Each path below is one point turned by a fixed rotation once a step. After each direction that follows a path, write how fast that rotation turns it, in degrees each step (0 if it stays still).
Each turn is a multiple of 5 degrees from 10 to 175, or 0.
Rotation 1:
[ 15 -71  13 -29  -5  63  19   1  10 -13   0  23  15]
[-12  22   6 -10  13  57  -8  -2  25 -50 -13 -40 -55]
[ 18   0  39 -36 -16  61  -8  -1 -45  -9 -17 -18  50]
[ 41 -12  -1  11  -1  50  41  54  16 -40   1   3 -28]
[  4  40  39  15 -33  18  -2  -8 -10 -39 -15 -72  16]
[ 26 -14  16  10  22  25  26  47 -12 -33   8   9  71]
[  1  -4  31  47 -23  -1  34   6  57 -50 -33 -19 -13]
[-11 -14  18   1  22   9 -16 -19   6 -39  18 -48  78]
[-30 -30  22  16  27  32  24  24  37 -36 -34  50  22]
[  0 -29  16 -19  -7  21  -6 -58  51 -42  -6 -46  -6]
[-38 -15   0 -20  41  73 -31  17  -9 -19  -4  -4  34]
[ 19 -17  41 -32 -16  49  38 -16  14 -30 -32  19 -32]
[ 23   1 -19 -19  -8  67 -35   5   2 -32  10 -66   3]
[ -9  14  55   4   5  62  30  34 -45 -16 -13   7   8]
[ 69   7   0 -11 -28  13  28  10  25 -56 -16 -27   0]
[-13   2  26  55  -7  43 -10  39 -10 -19  12 -54  35]
Speeds:
[ 22  21   5  20 -15 -11  15  25 -15  -4   6 -13   8]	35
[-13 -17 -19  -4  -3   2  36   6 -21  -3 -10  16   8]	135
Rotation 2:
[ 14  21  34 -26  13 -20  -3   0 -33   9 -29 -81  12]
[ 49  14  43 -32  -7  24   1 -61  16   4 -35 -24  13]
[ 49   3  34  -5 -26  -4  61  -6  24  12  22 -24  44]
[ -3  32  64   4  -1 -45  46  12 -11 -16 -37 -29  16]
[ 12  22  82   2  23  33   7 -30  12 -30 -28  18  16]
[ 21  12  58  13  14  48  34  27   4   0  49 -20  31]
[ -8  30  45  -5  10  17  19  34 -45  -5 -20 -65  -7]
[ 19   7  39 -37  -3  69   0 -26  -4 -18 -46 -32  -1]
[ 28 -22  27 -27 -38  41  47   5  26  -2  23 -41  19]
[-23 -12  43   5 -34 -21  59   6  -9 -14 -34 -56  -2]
[-27  -9  54   6   3  26  21 -50  24 -31 -46  -9  22]
[-13   2  43  33   4  37  34  -4  56  -5  40 -33  28]
[-28  29  34  54   7  15  31  17 -15   6 -15 -68 -12]
[  3  26  11  16  21  71   5 -14  13 -15 -64 -28   0]
[ 31  -2   5   0 -20  61  31  31  58  -3   7 -31  -4]
[  6 -21  20  28 -36   2  46  48  -2  -9 -38 -48 -30]
Speeds:
[-10   9  -1  -9  -2 -25   4  31  15   1  19 -23  -4]	120
[-14  13  -1 -26  19  -1 -17  -3  17 -19 -26   1   5]	115
Rotation 3:
[-27  -8  10  14  -3  19 -12 -26 -54 -31  29 -32  33]
[-21 -27  -5  32 -18  24  40 -35  -4 -15  52  -7  11]
[ -4 -42  -2  26   4  62  22 -37 -39   9  -5 -13  -1]
[ 14 -60 -12  47  19  17  23   6 -20  14  29  31   3]
[ 18 -14 -28  35   6  33 -21   1 -63 -14 -11  35   5]
[ -7 -15  -8  32   8 -14 -15  19 -55 -16  46  11  41]
[-15  23 -23  25 -29  24   0 -29 -42 -37  40   4  17]
[-29 -21  19  21   2  23  16 -30 -37  -5  43 -41  29]
[  2 -30 -13  45 -14  39  39 -43  -5  -5  30   3 -12]
[ 12 -60   4  34  28  39   2 -14 -41   8 -10  -7   2]
[ 14 -44 -28  45   7   8   8  14 -29 -11  26  49   6]
[  0  -6 -24  17   3  25 -26  11 -76 -24  -1  15  23]
[-23   1  -8  28  -8  -6   7   5 -40 -15  69   8  39]
[-14  20  -5  29 -23  45  11 -43 -45 -13  26 -20  15]
[ -3 -41  25  40  13  17  28 -31 -19  11  43 -25  11]
[ 17 -41 -17  46   2  43  20 -37 -19 -13  -3  15 -20]
Speeds:
[ 16   6  11  13   5  16  17 -10   5  39   2  -8 -12]	60
[  0 -10   0  10  -1 -23  16  12  24   3  33  15   3]	160
[ -8  -2   0  24 -23 -16   6  -2   4  11 -28  -1  25]	0
Rotation 4:
[ 34 -26 -28 -34   8  -3  -3  30  11  16   9  31 -51]
[ 53 -29 -26  -9  22 -17 -21 -46   4  -3  11  11  25]
[ -7 -12 -53   6  25  12  -9  -1 -21 -10  45 -48 -12]
[ 28  -9  35  -8  37  14 -31  17  22  -9  41   1 -34]
[ 41 -51  -2  24  27 -11  13  22   3  27   9  -7  38]
[ 12  25  -1  11   5 -20   7 -23   0  27  64 -40  16]
[  1 -14  34 -46   0  44  23  26   7  10  33 -34  -3]
[ 38 -16  40  15  14 -14  60  -4  11 -24  16  16  13]
[  1  13 -25   6 -13   8  44   4 -33  40  44  27  15]
[ 19  24   7 -62   5  10  30 -34  16  20  10  -4 -30]
[  5 -38  -4 -19  29  30  35 -33 -28 -34  -4  22  20]
[-13  12 -21  30  42 -15  35 -13 -23  -1  24  27 -45]
[  3 -13   5 -41  36  15 -26 -14  -5  54   9  37 -18]
[ -3 -44  -5 -16  52 -29  11 -45  -3   2 -15 -31  10]
[-49 -19  10  14  25  -4 -19  -6 -34 -11  59   0  -6]
[ -8 -32  27 -27  20 -31  -2  39  16  34  17   9 -43]
Speeds:
[ -5 -13 -23  -1   3  -5  25  23   3   9 -18 -21 -15]	170
[ 14 -25   0  13   7 -12  12 -14  -2 -17 -19   1  30]	120
Rotation 5:
[ 30 -44 -12 -18  30  28 -63  25 -32  -8  23 -18   6]
[ -8  13 -53 -25   7  32 -65  21 -29 -30   9 -10 -14]
[-33  16  -3 -10   8  41 -47  35 -62   4  -9  25 -26]
[-46 -17  12  20  26  -5 -68   0 -57   9   9 -10  -7]
[-18  15 -29  51  20 -17 -50 -11 -48 -38  12  19   0]
[ 19  -7   6  36  44   8  -9   4 -66 -29  11  47 -14]
[ 26 -51   4   1  53  -5 -29 -13 -46 -31  24  -8 -26]
[  7 -10 -40 -23  16   3 -27  -9 -29 -67  17   4 -46]
[-21 -15  12 -33  -5  17 -13  19 -51 -36  11  39 -59]
[-46 -52  27 -20 -10 -20 -47   4 -31 -26  28   4 -26]
[-31 -12 -14  23 -31 -26 -41  11 -22 -60  31  31   3]
[  8 -26  19  24 -12  12 -19  34 -39 -34  25  64  15]
[ 34 -67   8  10  15   6 -46  24 -25 -26  37   3  24]
[ 34 -18 -53 -14   0  25 -49  30 -11 -49  26   5   7]
[  4  -4 -12 -35   1  58 -38  52 -44 -11   4  26 -17]
[-32 -25   1 -21   8  20 -77  24 -40   8  14 -19  -8]
Speeds:
[  4 -21   7 -14 -32  -1   3  15  19 -14  14  11  12]	25
[ -3  15 -35   5  -9 -13 -12 -13  15 -23   5 -14   5]	120
[-44  12   9  -7 -21  -6 -12   2  -3  10  -5   0  -9]	55
Rotation 6:
[-14  11 -36 -24 -66  25  48   1 -17 -21 -31   5 -16]
[  2  30 -50 -40 -64  17  39  -1  11 -16 -21  -2  -5]
[ 26  23 -57 -52 -48   7  24  -7  33  -4 -21  -9   8]
[ 49   9 -61 -48 -29   1  13   2  43  14 -19 -11  16]
[ 54 -22 -49 -40  -6   3   3  15  39  31 -22 -23  18]
[ 52 -45 -35 -34  10   6  -6  25  22  40 -17 -35   9]
[ 37 -59 -25 -23  17  23  -7  37  -4  31 -13 -45  -9]
[ 22 -51 -14 -11  23  37   3  40 -27  17  -1 -54 -31]
[  8 -27 -15  -9  23  44  17  30 -44   6   5 -53 -48]
[  5  11 -12  -6  23  44  32   7 -48  -1   5 -44 -60]
[ 10  44 -13  -9  19  35  45 -17 -42   1  -3 -33 -49]
[ 20  57 -16  -8  18  21  49 -38 -36  13 -14 -21 -32]
[ 31  48 -18  -8   8   2  51 -48 -31  27 -33  -5  -5]
[ 32  24 -23  -8   1  -9  40 -46 -38  44 -42   9  20]
[ 26  -9 -28  -4 -13 -16  37 -33 -43  48 -44  15  38]
[  5 -36 -37  -9 -32 -11  32  -8 -44  40 -32  14  43]
Speeds:
[ 15 -11  -9   0 -26   7 -18  12  26 -20 -16   5  -8]	20
[ -5  -4  -2 -20  28  -2  -9   4  -4 -20  -4  35  -2]	0
[-10  26  30 -22  -9  15  11  -2   9   1 -16   1 -12]	35
[ -4 -32  24  -3  -3   0 -10  12 -16  17 -23   0   8]	40
Rotation 7:
[-23 -23  47  50  27  32  44 -20 -16 -23  17   7 -13]
[-23 -38  33  32  33   1  13 -35  14 -49  17  38  -9]
[ -8 -50  11   2   9  39  19 -40   2 -33  23  32 -48]
[-21 -41  37  34   8  52  42 -16 -18 -30   5  -1 -19]
[-40 -31  47  35  30  -1  24 -19  -3 -47  24  20  -8]
[-11 -33  18  20  29  19  16 -52   9 -25  33  47 -42]
[ -1 -53  16  26  10  59  31 -34  -6 -35  -1  15 -18]
[-47 -43  42  19  10  21  26 -10 -13 -55  15   5 -14]
[-27 -14  37  31  27  12  26 -34  -5 -26  40  32 -44]
[  8 -42  21  43  29  35  26 -42   9 -26   3  28 -16]
[-27 -63  24   8   4  31  16 -23  -3 -63   6  16 -15]
[-38 -23  37  14  11  28  35 -23 -20 -26  36  13 -48]
[ -6 -21  39  56  36  24  33 -38   0 -24  15  21 -16]
[-13 -56  20  17  22  16   9 -35  12 -58  10  35  -9]
[-24 -44  21  -1  -2  43  29 -28 -17 -33  25  18 -49]
[-24 -25  46  50  23  38  41 -19 -19 -26  14   4 -18]
Speeds:
[ 22  11  -4  12   1  27  16  -8  -8  30   1  -4 -16]	120
[-10 -29 -10   4   7 -24  19   6  -7  23 -16   7 -10]	0
[ 16   9  -3  17  23 -20 -10 -17  20   7   6  24   5]	95
Rotation 8:
[ 35 -15  85   5  18 -22  41 -28  22 -19   0  35 -37]
[ 64  34  37   1 -61   7  14 -22  45  16  14  25 -32]
[ 54  11  -9 -40  16  31  44  -2  50   4  52  -3 -51]
[ 34 -38  48 -57 -12  20  65  39  19   1   2   1  -2]
[ 71   1 -10   0 -40  42  27  58   9 -22 -30  31  -6]
[ 62 -25 -40 -22  27   7  41  -7  -4 -56 -19  33 -33]
[ 50 -47  30 -34 -11  -5  32 -46  26 -19 -65  10   7]
[ 35  16 -12   5 -35  69   8 -49  48   3 -51  26 -21]
[ 13  -6 -29 -49   7  67  54 -63  -8   1  19  15  -6]
[ 39 -28  32 -35  12  64  26 -12  -3  33 -10   5  67]
[ 36   7  12  40  21  82  16  15 -14  -8 -20  57  21]
[ 48  -5  12   9  28   4  36 -45 -55 -27  17  63   9]
[ 76  -3  55  18  28  -7  -3 -53  23  13  -6  26  25]
[ 20  30  54  34  13  46  21 -37  43   8  15  40 -50]
[ 36  20  37 -35 -24  15  53 -32  -6  23  70  24 -19]
[ 80   0  31 -20  14  27  18  41  36  28  38  -2  17]
Speeds:
[ 15  -8   0  21  10 -26  -8   0 -12 -25 -20  16  -1]	60
[  4 -11  21 -17 -27 -21   5  -8 -16   9  -2  -2  23]	130
Rotation 9:
[ 45   8 -20   0 -42 -10 -36 -11  44  44  37   2  -1]
[-39  -8 -17   4 -21  67  -1 -40  33   7 -15  34 -18]
[-12  44   1 -28 -11  33  -2  43  -2  63  31  -5  -1]
[ 15   2  22   0 -28   3 -57 -15  76  15   3  11 -12]
[ -3 -13 -44 -24 -22  50  26 -35  13  42  13  31   5]
[-33  49  12   8 -23  41 -28  37  11  27  11   3 -41]
[ 18   3  13 -41 -12  14 -36 -11  56  33  21  11  44]
[  8  -7 -35  26 -36  30   9 -38  30  45   8   4 -46]
[-48  33  10 -42 -18  49  -7  29  11  12   4  41  -8]
[ 29  23   0   6 -21  11 -47   2  35  53  39 -23  20]
[-17 -23   1 -10 -11  42   8 -44  62  22 -23  26 -32]
[-13  38 -28 -26 -35  31   6  33 -10  47  34  28 -15]
[-10  19  28  13 -14  31 -71  -5  53   9   9  -7   8]
[ 12 -17 -18 -30  -5  32  27 -37  37  63   7   9   5]
[-25  36  -9   7 -48  21 -12  25  18  16   7  29 -64]
[ -7  17   6 -30 -11  43 -48   1  29  18  25  18  57]
Speeds:
[  4   7  -1  36 -10  -6 -14   2   2   0   0 -19 -31]	160
[-17   7 -23   9 -16  19  -3   2 -25 -20   6  18   2]	110
[-16  14   8 -14   3  -3  23  27 -10  10  -6   5 -27]	120
[-15  -5   0  -4  14 -31   9 -12 -18 -25  11 -18   0]	0
Rotation 10:
[  5 -21  36 -55 -14  -4  73   2 -18  -7  24  52  -3]
[-50 -65  23 -43 -11  -3  38 -16 -17   9  47  -2  12]
[-74 -52  18   3  -5 -18   8 -26 -33 -46   1 -19 -33]
[-26   4  -3   5  28 -37  31 -45 -50 -27 -10  13 -65]
[-22  13 -55 -33  45   1  22 -52 -27  10  29  25 -34]
[-49  -8 -74 -13  -5  39 -22 -28 -13 -20  21  42  -3]
[-15  13 -21  23 -58  41 -14 -26 -58 -28   0  52 -10]
[ 34  40   4 -19 -50  30  21 -30 -73 -13  31   1  -4]
[ 31  -3 -15 -68 -26   5   1 -13 -29 -52  57 -19  22]
[ 15 -52  10 -16  -6 -28 -36  -4 -27 -65  44  27  23]
[ -2 -20  67   6  34  -8 -29 -18 -52 -23  45  33  -7]
[-30  25  55 -50  50  25   0 -20 -16 -27  29   9 -30]
[-41  -4  18 -67  12   2  27 -18  27 -41  -4  57 -14]
[-39 -43  18 -16 -24  -4  31 -59   0  12   4  67   1]
[-46 -35  18   3 -24  31  22 -81 -32   9   4 -19 -13]
[ -9 -19 -25 -15  -7  16  29 -63 -29 -56 -19 -37 -46]
Speeds:
[-11  10   7 -11 -38  20  17   5   5  12  -7  12  11]	55
[-10   8 -27  10  -4   2  -1 -38   9  10 -18  -1  -9]	35
Rotation 11:
[ 72  12 -66 -16  -6  23  11 -16  18 -41 -49 -25  -1]
[-35  10 -39 -38  27  17 -37  50 -27 -36 -45 -30 -35]
[-54  67  14 -37 -31  13 -41 -16  23  32 -38  13 -15]
[ 21  11 -31  10 -15  49 -26 -30 -49  71 -16  42  27]
[ 82  25 -47 -53 -14  24  15 -23 -23 -11  16 -25  -2]
[ 15 -15 -43 -20  12 -30 -52  -3 -26 -35 -55 -44 -45]
[-34  49  48 -17  14  46 -32   6   4  11 -62 -25 -38]
[-10  27 -40  11 -34  59  -4 -27  10  27 -58  56  24]
[ 24  16 -67 -50 -21  46  11  30 -54  21  28  -3   8]
[ 30  21 -41 -57 -16 -55 -55 -16   1   6 -11 -38 -28]
[ 10  21  35   1  49  17 -73 -18 -34  21 -54 -17 -26]
[ 17  54   5   4 -12  69  17 -55   5 -27 -56  26   1]
[-17 -15 -82  -8 -41  47  21  15 -52 -11 -32  -3 -11]
[  0  28 -34 -73 -34  -3 -22  35  21  40  -5 -52 -28]
[ 24  20 -13  -8  28 -16 -90  -2   8  47 -50  23   9]
[ 35  69  17 -23  27  55 -13 -34 -47 -23 -11  26  15]
Speeds:
[ -8 -25  23 -12   1 -15  16   0   0  -3  -4  -4  34]	0
[ 40  -6  -6  -1   2 -16  -6  26  10   6  -3 -16   3]	80
Rotation 12:
[-10  -2  87 -18   3  -3  33  13  25  63   7  22  -8]
[ -3 -20  86   4  32 -31  14   4  21 -27 -29 -46  18]
[-17 -18  69 -21  29 -31  19  -3   5  76   8   5 -25]
[ -3   4  96   3  11  -8  22  31  36 -17 -28 -26  18]
[-18 -42  66 -25  43 -41  21 -28  -6  49   7 -16  -5]
[ -4  16  91   4  12 -12   5  50  43  17 -31  -7 -15]
[ -6 -35  83 -26  24 -32  37 -34  -1  13  19 -29  25]
[-18  -7  72   8  38 -20  -8  34  30  41 -43  -5 -31]
[  0  -1  91 -32  -2 -26  45  -6  15  10  24 -23  23]
[-20 -42  70  19  56 -18  -4   5  19  29 -43 -11 -12]
[ -1  23  84 -35  -8 -42  29  23  16  30  18 -22  -7]
[-15 -51  87  16  41   2  18  -9  19  11 -32  -6  17]
[-10  12  69 -29  22 -62   6  18  12  42   1 -39 -26]
[ -2 -25 100   6  15  17  34   6  30  15  -9  13  24]
[-15 -12  61 -16  40 -65  -1   0   3  16 -13 -53 -13]
[-7 -6 91 -8  6  8 29 19 28 50 -7 28 -3]
Speeds:
[ -4   9 -14  -3  10 -24  -9   3  10  -2  -1  28  33]	0
[ -4 -18   4  17   8  30   0  -1   6  14 -13  31   1]	170
[ 10  13  19  -2 -23  20  17   6   9 -20  10   6  22]	145
Rotation 13:
[ -6 -14  39  51  37  45   0 -19 -33 -24 -57  -5 -41]
[  3   5  44  67  26 -32 -20 -18  35 -34  19  57   6]
[ 76  16  36   7   7 -23  30   9  14 -26   4  -7 -68]
[  7  20  42  35  19  34 -33  53 -17 -57 -43 -17  -6]
[-46  38  42  75  -5  -4  18 -21   6 -19  23  23 -39]
[ 49 -18  15  41  38 -13  -2 -42  34 -20 -44 -10 -53]
[ 27 -33  78  29  17   1 -19  57  17 -37   4  29   2]
[ 32  69  34  46  11  14  33   7 -44 -25  14  17 -38]
[ -5  32  17  41   0 -15 -42 -23  34 -65 -48 -20 -29]
[-27 -40  65  34  36   1  24  16  31 -21  14   1 -61]
[ 62  13  15  81  46  21   1   5 -14  10 -23  23 -16]
[ 32  18  65  26 -45 -29 -26  -4   9 -57 -10  31  -7]
[ -5  19  42  -2  51   5  36  -2 -15 -67  -2 -24 -63]
[ -7  28   3  87  41   9 -29  38  44 -14 -15  -6 -13]
[ 18 -15  61  54 -48  -3  12 -15  13   9 -11  22 -62]
[ 39 -13  46  17  58  12 -10 -27 -35 -58 -36  16  -9]
Speeds:
[ 21   7 -22   1  26  13  -5 -10 -14   0 -27 -14   1]	145
[-15   2  -3 -11  16 -20   1 -37   7 -23   5   4   2]	100
Rotation 14:
[ -5  33 -48   3   2   2 -60 -13  27   3 -34  56  15]
[  9 -21  27  40  33 -23 -44 -30 -35   2 -35  46  21]
[-19 -44   1 -19  15 -21 -39 -82  17 -13  13   1  25]
[ -1 -22 -81 -13  -2  10 -23 -25   7  22  -7  50  29]
[ 27 -39 -22  58  -3  10 -22 -24 -50 -18 -12  51  -7]
[-22 -22  -8   9   2  -3 -66 -44   4 -58  40   4 -14]
[-32  16 -51 -28  14 -17 -57   0   7   8  -3  64 -15]
[ 35 -12  -2  22  38 -37 -21 -32 -29 -10 -42  58 -17]
[ 16 -49  -9 -10  48 -26 -43 -47   9 -39  22 -12  22]
[-18 -42 -65 -41  22   8 -24 -13 -11  28  30  40   1]
[ 51 -28 -41  16  -2   1   0 -30 -37 -13 -10  50 -50]
[ 24 -13 -18  14  29   6 -64 -10   0 -69  29  -9 -26]
[-31   2 -17 -37  48  -2 -57  12  -4  13  26  45 -36]
[ 51  -1  -4 -22  27 -36  -7 -36 -10  10 -31  45 -51]
[ 58 -28 -23 -15  64  -1 -34 -19   8 -32  -6 -25  13]
[ -1 -50 -19 -30  53  39 -25  -1 -17  32  47  19 -10]
Speeds:
[ -9 -17  28  13  16   2 -15   7  -6  -8  28 -12  13]	110
[ 13 -32 -14  -6   1   8  23 -13  -4  15   5 -10  23]	60
[-20   4   7  19 -24   6  -9 -17   5   5 -16   6  29]	10
